Each row has a name. Each question is about the rows just above it.

gibem: [ 95  87 123  89 115 118]
Fuvib: [105  97 124  98 104 102]
sud: [149 114 103 144 125 104]
vebup: [157 116  93 158 139 120]
bub: [106 126 131  92 210 210]
Gati: [ 99 103 130  92 143 146]
bodu: [ 99  88 129  91 210  93]
Go on from [130  92] to the end of its row.	[143 146]
Go on from [126 131] to the end of its row.	[ 92 210 210]
After [131  92 210], its row goes on with	[210]
The rest of the row after [ 92 210]:	[210]

Gati: [117 101  51 152]
bub: [119 101 146 139]
Fekis: [118 131 146  89]
lopoz: [118 101 146 139]
Go on from [118 101] to the end of its row.	[146 139]
After [118 101 146], its row goes on with	[139]
After [131 146], its row goes on with	[89]
The row with [119 101 146 139] is	bub
Go on from [119 101 146] to the end of its row.	[139]

lopoz: [173 142 193 135 131]
vebup: [173 142 193 134 193]
gibem: [175 114 133 136 193]
Go on from [114 133 136] to the end of its row.	[193]
The rest of the row after [173 142 193 135]:	[131]
Go on from [142 193 135] to the end of its row.	[131]
The rest of the row after [193 135]:	[131]

bodu: [127 120 110 164 134 168 119 157 163 113 159 101 134 100  84 111 137 148
 142 128 132 131 160 109  90 160 115]
lopoz: [119 133 166  89 142  89 133  95 113 150  90 170 162 166 176 149 129 105
 110 124 134 116  97 142 170  92 145]
baz: [133 166 107  99 142 152 152 101 101 154 127 156 127 162 137 111 147 132
 168 101 141 129 137 133 159  90 162]
pasu: [125 121 157 129 120  96 124 131 110 133 111 158 145 169 192 189 113 119
 109 161 154 127 110 141 164 136 136]
Gati: [132 100 144 173 114 116 104 171 139 109 133  87 103  99 125 156 112 133
  90 173 124 135 128 128  97 182  93]
Fuvib: [131  98  99 188  99 153 104 181 150  88 163  90 110 102 108 148 109 151
 120 154 140 138 157 108  90 191 104]
vebup: [124 109 176 129 124  82 125 133 128 129 113 150 154 144 178 183 112 110
 104 166 134 124  98 144 145 140 116]
sud: [142 133 119 100 110  92 140 108 103 132 113 135  91 122 140 120 119 116
 110 114 100 137 101 149 148 105 133]
Lir: [142 112 107 120  94  95 124 127 117 107 125 102  73  86 110 111 107 119
  95 118  83 139 104 138 112 128 107]
gibem: [112 122 178 158 150 134 125 152 145 140 135 163 196 177 181 199 130 133
 144 182 184 119 140 127 147 160 134]
bub: [119 144 130 144 159 176 132 136 148 141 147 134 167 144 114 123 152 143
 168 129 158 121 160 113 120 134 139]
Go on from [ 89 133  95 113 150] to the end of its row.	[ 90 170 162 166 176 149 129 105 110 124 134 116  97 142 170  92 145]
After [177 181 199 130 133], its row goes on with	[144 182 184 119 140 127 147 160 134]

sud: [158 110 130 107 104]
bub: [157 138 131 129 104]
Fekis: [157 113 130 128 104]
bodu: [157  92 129 112 105]
Gati: [157  92 130 130  98]
baz: [157 111 130 107 104]
Lir: [157 109 131 108 111]
pasu: [157  86 138 132 104]
Fuvib: [157 194 122 129 139]
vebup: [157 114 130 130 104]
gibem: [157 110 130 133  99]
Which row holds [157 194 122 129 139]?	Fuvib
Go on from [110 130 107] to the end of its row.	[104]
The rest of the row after [109 131 108]:	[111]
Go on from [157 110 130] to the end of its row.	[133  99]
Where do [157  86 138 132 104] appear?	pasu
Go on from [157  92 130] to the end of its row.	[130  98]
The rest of the row after [111 130]:	[107 104]

Lir: [196 152  88 188  72]
bub: [196 151  88 101 105]
baz: [ 98 152  88 187  72]
vebup: [173 152  89 190 158]
bodu: [196 199 188 154  76]
After [188 154], its row goes on with	[76]
The rest of the row after [196 152  88]:	[188  72]
Go on from [196 151] to the end of its row.	[ 88 101 105]
The rest of the row after [196 199]:	[188 154  76]
After [ 89 190], its row goes on with	[158]
Go on from [ 88 187] to the end of its row.	[72]

baz: [148 190  87 151 198 170 167 160 149  87  67 105 162 165 141  68  62]
bodu: [148 190  86 151 198 170 166 160 149  87  74 151 115 110 105 107 137]
sud: [148 190  86 151 198 171 167 160 149  87  74 151 115 110 106  75  86]
The rest of the row after [110 106  75]:	[86]
The rest of the row after [162 165 141  68]:	[62]
After [190  86 151 198 170], its row goes on with	[166 160 149  87  74 151 115 110 105 107 137]
The rest of the row after [110 106]:	[75 86]
After [170 167 160 149], its row goes on with	[ 87  67 105 162 165 141  68  62]

pasu: [ 83 177 134 177 161 148 112]
sud: [204 184 133 174 152 129 157]
Gati: [195 176 140 167 157 163 151]
bub: [198 177 134 177 161 147 147]
gibem: [198 177 134 177 162 162 148]
bodu: [ 90 110  88 139  82  97 109]
Fekis: [204 184 133 174 152 129 154]
Fuvib: [204 177 134 178 152 129 110]
vebup: [184 177 134 177 161 148 155]
After [195 176], its row goes on with	[140 167 157 163 151]
Which row holds [ 90 110  88 139  82  97 109]?	bodu
After [177 134 177 161 147], its row goes on with	[147]
Go on from [178 152] to the end of its row.	[129 110]
The rest of the row after [157 163]:	[151]

Fekis: [174 102 133 114 171  79 174 186 133 147 110 114]
baz: [166 131 163 142 178  98 178 144 144 154 161 181]
vebup: [141 127 132 113 157  82 129 168 144 154 161 182]
gibem: [198 184 147  97 145  96 201 176  76 131 165 142]
bodu: [129 137 153 141 174  95 120 135 100 149 193 164]
bub: [186 112 131 148 146  96 157 129 128 147 111 114]
After [145  96], its row goes on with	[201 176  76 131 165 142]
After [146  96 157 129], its row goes on with	[128 147 111 114]
The rest of the row after [100 149 193]:	[164]
Go on from [131 148] to the end of its row.	[146  96 157 129 128 147 111 114]
Go on from [ 82 129 168] to the end of its row.	[144 154 161 182]

bodu: [190 158 142 159]
gibem: [ 80 157 142 209]
sud: [103  58 158 129]
baz: [ 78 120  92 192]
Fekis: [207  93 146 208]
After [ 58 158], its row goes on with	[129]
Go on from [158 142] to the end of its row.	[159]

sud: [166 162 146 122 101  59 124 114 104  68 122  74]
baz: [122 120 117 140  98 119 139  96 101 117 133 115]
Fekis: [ 91  79  94 159 131 177 147  80  97 157 148 151]
bub: [ 98  94 101 149 105 155 145  88 100 145 139 139]
Fuvib: [ 90  73  86 105 126 180 106 146 141 165 102 162]
gibem: [120 121 117 139  89 118 140  96 100 118 132 115]
Gati: [121 122 117  94  67  60 109 146 125  78  96  82]
bodu: [147 161 143 168  61  66 168  55  67 119 132  75]
Lir: [ 92  62  84 115 170 195 105 139 138 169 112 168]
vebup: [121 122 116 118  81 116 125 121 116 119 115 117]
pasu: [117  97 102  82 129 144 109 145 125  78  86 139]
lopoz: [ 77  67  86 173 130 195 159  63  89 171 159 162]
The rest of the row after [118 132]:	[115]
Go on from [109 146 125  78] to the end of its row.	[96 82]
After [121 122 116], its row goes on with	[118  81 116 125 121 116 119 115 117]
The rest of the row after [80 97]:	[157 148 151]

Fekis: [121 146 157 168]
Lir: [ 84 100 138 147]
bodu: [ 43 100 156 168]
Gati: [ 93  95 147 139]
bub: [ 40 122 160 169]
After [146 157], its row goes on with	[168]
After [121 146 157], its row goes on with	[168]

pasu: [ 81 149 120  93 148 142 165 132  93 154  85  86 118 122 142 152 149 114
 119 117 153  89 127 152  83  94 126 144 121 146 120 131 122]
sud: [ 49 131 135 105 130 127 175 121 104 184 103 102 131 132 131 134 133 126
 135 125 134  69 103 141 102 103 111 129 108 155 120 132 106]
gibem: [114  96 118 144  98 114 145 136 144 117 152 150 105 104 103  97 156 117
 105 108  97 121 140 102 155 143 136  98 154 179 112 141 134]
Fuvib: [ 73 148 120  93 148 142 164  89 128 155 137 137 156 148 110 100 114 158
 156 141 101  94  70 111 143 126  82 105  87 127 158 105  80]
Fekis: [ 39  98  93 141  95 104 181 121 103 197 148 143  81  88 106 101 163  86
  93  93 101  63 160 116 147 139 162  97 154 168 113 178 155]
bodu: [ 46 154  81  92 149  98 177 177  93 195  82  80  80  93 145 160 172  74
  89  92 160  59 171 163  75  94 167  97 155 178 101 171 159]
After [120 131], its row goes on with	[122]
The rest of the row after [121 104]:	[184 103 102 131 132 131 134 133 126 135 125 134  69 103 141 102 103 111
 129 108 155 120 132 106]
Go on from [142 164] to the end of its row.	[ 89 128 155 137 137 156 148 110 100 114 158 156 141 101  94  70 111 143
 126  82 105  87 127 158 105  80]
The rest of the row after [149 120  93 148 142]:	[165 132  93 154  85  86 118 122 142 152 149 114 119 117 153  89 127 152
  83  94 126 144 121 146 120 131 122]
After [155 178], its row goes on with	[101 171 159]
After [177  93], its row goes on with	[195  82  80  80  93 145 160 172  74  89  92 160  59 171 163  75  94 167
  97 155 178 101 171 159]
Go on from [ 97 154] to the end of its row.	[168 113 178 155]

baz: [171 115 112  81 182 158 141 153 105]
Lir: [143 106 111 151 140 143 130 136 141]
Fuvib: [152 163 120 177 156 149 125 176  97]
vebup: [125 107 129 107  87 110  97  91  98]
bub: [156 134 126 126 106 140 133 136 130]
lopoz: [167 115 102 177 195 129 105 189  66]
sud: [167 116 102 177 156 149 126 156 150]
Go on from [167 116 102 177] to the end of its row.	[156 149 126 156 150]
After [177 156 149 126], its row goes on with	[156 150]

baz: [ 58 151  87 106]
sud: [143 147 146 148]
pasu: [109 151  88 106]
Lir: [158  94  96 159]
gibem: [107 114 117 160]
vebup: [160  97  96 100]
Gati: [ 75 107 101 141]
bub: [ 75 107 102 141]
Fuvib: [152 113 112 100]
lopoz: [ 75 108 108  89]
Go on from [107 101] to the end of its row.	[141]
After [108 108], its row goes on with	[89]
Go on from [ 75 108] to the end of its row.	[108  89]
The rest of the row after [143 147 146]:	[148]
Go on from [113 112] to the end of its row.	[100]
The rest of the row after [152 113]:	[112 100]

baz: [121 125 161 120  82 146 154  86 129 142 108 153 108 167 166 130 122  94
  81 136 143 127 124  81 130 107  88 174]
Gati: [113 113  85 113 159 111  87 159 111 145 138  87 125  76  77 110 115 149
 163 159 108 108 112 164 110 144 156  73]
gibem: [121 125 161 120 116 169 116 117 129 142 108 153 108 167 166 130 122  94
  81 136 143 127 124  81 130 138 134  94]
bub: [145 150 139  92  94 172 138  97 144 154  82 136 135 148 148 160 149 104
  92 112 165 158 143  93 110  67 101 155]
lopoz: [141 146 128  66 102 164 130 103 142 167  92 128 163 137 137 155 147 110
 101 114 155 156 140 102  89  72 112 142]
sud: [149 152  97 116 138 163  99 141 139 142  84  98 114  96  99 159 152 135
 139 122 157 152 143 139 120  79 135  99]
Fekis: [ 90  91 154  69  91 102 149  90 108 166 159 150 166 158 154  89  92 100
  93 160  98  96  98  93  87 154 105 159]
bodu: [147 152 113  68 116 168 116 117 143 166  87 115 162 119 120 161 154 121
 116 112 158 160 144 117  88  66 124 123]
pasu: [121 125 161 120  82 146 154  86 129 142 108 153 192 167 166 130 122  94
  81 136 143 127 124  81 130 138 148  94]
After [116 168 116 117], its row goes on with	[143 166  87 115 162 119 120 161 154 121 116 112 158 160 144 117  88  66
 124 123]
After [117 143 166  87], its row goes on with	[115 162 119 120 161 154 121 116 112 158 160 144 117  88  66 124 123]
After [150 139  92  94], its row goes on with	[172 138  97 144 154  82 136 135 148 148 160 149 104  92 112 165 158 143
  93 110  67 101 155]
After [120 161], its row goes on with	[154 121 116 112 158 160 144 117  88  66 124 123]

bub: [156 106  98 147]
bodu: [153 216 174  86]
sud: [156 106  99 142]
vebup: [153 215 124  86]
The rest of the row after [156 106  99]:	[142]
The rest of the row after [153 215]:	[124  86]
The rest of the row after [156 106  98]:	[147]
Go on from [106  99] to the end of its row.	[142]
The rest of the row after [215 124]:	[86]

bodu: [171  77  86 166 147 134  87  94 173  91  86 175 174 150 162  99 153 172
 164 168  95  72 169  78  89  87 154]
baz: [111  79 146 105  96  93 153 173 169 142 143  84  96 107 112 156  74  98
 107 117 105 182 117 139 144 183 117]
sud: [170  77  94 169  96  94 178  99  58  87  91  88  97 146 164 176  85  81
  99 170 167 201 154  76 105 174 159]
Fekis: [ 79 100 179  93 112  93 178 172 106 190 183  90  89  93  79 151 108  95
 101  82 143 174  85 190 170 165  86]
After [178 172], its row goes on with	[106 190 183  90  89  93  79 151 108  95 101  82 143 174  85 190 170 165
  86]
After [ 96 107 112 156  74], its row goes on with	[ 98 107 117 105 182 117 139 144 183 117]
Go on from [170  77] to the end of its row.	[ 94 169  96  94 178  99  58  87  91  88  97 146 164 176  85  81  99 170
 167 201 154  76 105 174 159]
Go on from [96 94] to the end of its row.	[178  99  58  87  91  88  97 146 164 176  85  81  99 170 167 201 154  76
 105 174 159]
Go on from [ 94 178] to the end of its row.	[ 99  58  87  91  88  97 146 164 176  85  81  99 170 167 201 154  76 105
 174 159]

Fekis: [107  66 131 138 112  98 135  87 131  94  87 136  80 125 158  77 159 162
 154 108 107 125 117 151  95 118 105 108 140 159 170 161 103 146 136 136
  86 132 124 168 164 129 106 119 102 110 102 168 108 107 130  63 114 151
 120 140]
Lir: [ 97 138 121 181 120 151 122 162 105 158 105  53 100 142  81 148 124 157
 119 116 147 133  69 141 143  99 123 101 160  68 135 161  96 115  91  93
  97  93 100  97 116 141 134 112 148 100 115 113  91 115 111  97 106 112
 145  89]
gibem: [ 97 137 137 150 117  98  75 111 123 175 192 178 136 111 195  70 154 146
 173 141 122 171 106 109 189  90 117 158 103 154 158 123 108 150 136  97
 134 144  84 169 151 172 151  81 202  69 118 131 145  88 129  97 156 141
 104 116]
baz: [ 97 137 137 150 117  98  75 111 123 175 192 178 136 111 195  70 154 146
 173 141 122 171 106 109 189  90 117 158 103 154 158 123 108 150 136  97
 134 144  84 169 151 172 151  81 202 114 134  73 149  76 111 105  76  93
 138  76]
bub: [136 157 127 156 131 142 117 126 123 157 105  79 168 184 107 183 118 134
 136 132 142 148 107 148 121 117 105 108 154 121 181 148 133 103 154 141
 135 107 136 146 134 118 111 160  81 117 113 100 136 107 161 137 163 111
 135  94]
vebup: [101 143 148 122 136 107 137 162  73 125 123 152 134 161 104 107 152 113
 182 153 127 140 131 143  93 113 121 127  89 125 135 161  96 114 122 137
  84 176 107  98 116 141 134 112 140 116 147  82 146 113 135  84  90 162
  94 148]
Gati: [124 184  98 111 189 122 102 107 120 157 105  80 168 184 159 107 152 113
 182 152 143 127 113 114 134  91 186 133 114 122 110 131 133 121 163 143
 167 127 114 150 129 107 130 118 182 128 132 185  77 108 105 101  87 195
 156  85]
lopoz: [124 184  98 111 189 122 102 107 120 157 137  80 168 184 159 105 130 122
 135 108 143 127 113 114 134  91 186 133 114 122 110 131 133 121 163 143
 167 127 114 150 129 107 130 118 182 128 134 104 148 139 124 157 121 113
  94 116]
After [ 98 116 141 134 112], its row goes on with	[140 116 147  82 146 113 135  84  90 162  94 148]
Go on from [135 161  96 115] to the end of its row.	[ 91  93  97  93 100  97 116 141 134 112 148 100 115 113  91 115 111  97
 106 112 145  89]
The rest of the row after [143 148 122]:	[136 107 137 162  73 125 123 152 134 161 104 107 152 113 182 153 127 140
 131 143  93 113 121 127  89 125 135 161  96 114 122 137  84 176 107  98
 116 141 134 112 140 116 147  82 146 113 135  84  90 162  94 148]
The rest of the row after [158 105]:	[ 53 100 142  81 148 124 157 119 116 147 133  69 141 143  99 123 101 160
  68 135 161  96 115  91  93  97  93 100  97 116 141 134 112 148 100 115
 113  91 115 111  97 106 112 145  89]
The rest of the row after [107 152 113 182 153]:	[127 140 131 143  93 113 121 127  89 125 135 161  96 114 122 137  84 176
 107  98 116 141 134 112 140 116 147  82 146 113 135  84  90 162  94 148]
Go on from [157 105  80 168 184] to the end of its row.	[159 107 152 113 182 152 143 127 113 114 134  91 186 133 114 122 110 131
 133 121 163 143 167 127 114 150 129 107 130 118 182 128 132 185  77 108
 105 101  87 195 156  85]
Go on from [117 105 108] to the end of its row.	[154 121 181 148 133 103 154 141 135 107 136 146 134 118 111 160  81 117
 113 100 136 107 161 137 163 111 135  94]

